In the rows, 128 means zero.
One turn moves each row of this set onto another row. After a few examples, where does it send each row asked below?
K_628: [117 116 131 149 106 125 135  93 154 126 137 134 130  83 153 129 132  96
 129 125 101 141 111 124 154 116 109]
K_272: [122 123 128 128  94 132 108 110 100 142 172 134 122 109 107 140 119  91
 123 115 121  99 114 122 129 148 108]
K_814: [119 108 138 139 127 138 128 107  89 137 133 122 135 100  92 141  98  89
 136  95 142 127 102 130 127 126 102]
K_781: [134 114 127 145 138 136 172 170 138 111 127 164 123 121 112 128 117 126
 128 115 154 118 128 131 139 113 125]
K_977: [141 120 116 159 102 121 141 100 102 147 154 168 105 119 113 137 105  96
 151 114 136 149 112 128 127 134 105]
K_342: [153 104  98 136 114 107 123 140 132 121 123 163 134 131 151 132 145 120
 128 160 119 144 135 133 142 123 126]
K_587: [126 121 122 149 138 146 128 100 157 120 133 132 113  91 143 127 123  97
 131 104 109 129 102 101 127 119 126]
K_957: [143 115 115 166  96 138 103 123 116 112 144 119 154 111 120 117 128  97
 116 125 173 141 152 147 144 111 138]
K_928: [138 117 109 150  96 141 121 113 102 117 180 134 115 114  81 141 120 114
 126 106 132 144 105 132 137 115 128]
K_317: [144 139 127 133 127 129 105  98 136 150 140 156 119 152 120  97 104 131
 127 124 158 137 131 136 115 136 129]
K_796: [122 109 119 117 161 136 116 145 142 127  84 156 129 117 124 131 127 102
 131 119 153 129 136 122 129 140 119]
K_672: [113 100  96 128 132 130 110 121 131 110 102 145 124 136 118 123 135 136
 156 125 142 154 159 158 144 110 123]
K_188: [120 121 137 142 140 140 128  78 149 116 135 148 107 106 127 128 125 114
 111  99 116 146  90 124 163 116 126]
K_30: [ 93  96 117 132  92 150 130 113 106 149 154 143 115 109 105 129 124 115
 154 111 147 145 107 135 138 125  88]
K_523: [120 132 130 143 114 160 120  80 146 116 150 130 110  86 142 134 148 108
 145 108 113 129 129 138 161 116 120]
K_109: [133 118 143 145 130 142 111  85  94 132 115 132 143 128 131 115 113 119
 124 119 170 131 142 170 133 123 128]
K_320: [101 112 123 147 124 138 111  75 149 113 138 119 120 113 125 115 124 115
 138  93 102 139 123 129 153 105 119]
K_547: [118  94 141 126 140 133 143 153 122 115 134 146 138 156 105 116 120 141
 108 111 134 104 121 131 163 113 118]
K_278: [113 114 113 133 124 127 131 138 123 108 150 158 107 159 115 118 124 135
 139 109 138  94 163 143 161 113 125]
K_348: [134 124 134 113 123 153 103 141 132 121 121 134 155 107 117 138 163 113
 124 134 134 115 156 149 160 141 121]
K_268: [127 126 147 132 123 129 151 140 120 130 132 157 137 131 125 125 129 116
 152 121 143 100 168 154 178 123 101]
K_702: [163 120 126 123 148 124 103 120 124 112 123 148 141 150 103 130 138 131
 103 127 121 137 126 137 164 126 141]
K_447: [150 119 130 141 124 107 159 158 118 111 135 136 145 121 131 134 114 114
 138 134 126  95 149 139 142 107 123]
K_498: [118 125 120  99 117 116  98 134 135 145 146 136 123 122 131 110 111 114
 101 145 165 118 104 120 131 126 123]
K_638: [133 108 110 131 108 155 115 149 124 140 144 132 134 111 144 115 136 106
 135 146 183 148 112 121 150 103 117]

K_928 goes to K_814
K_278 goes to K_547
And these:
K_523 goes to K_320
K_498 goes to K_638
K_702 goes to K_796

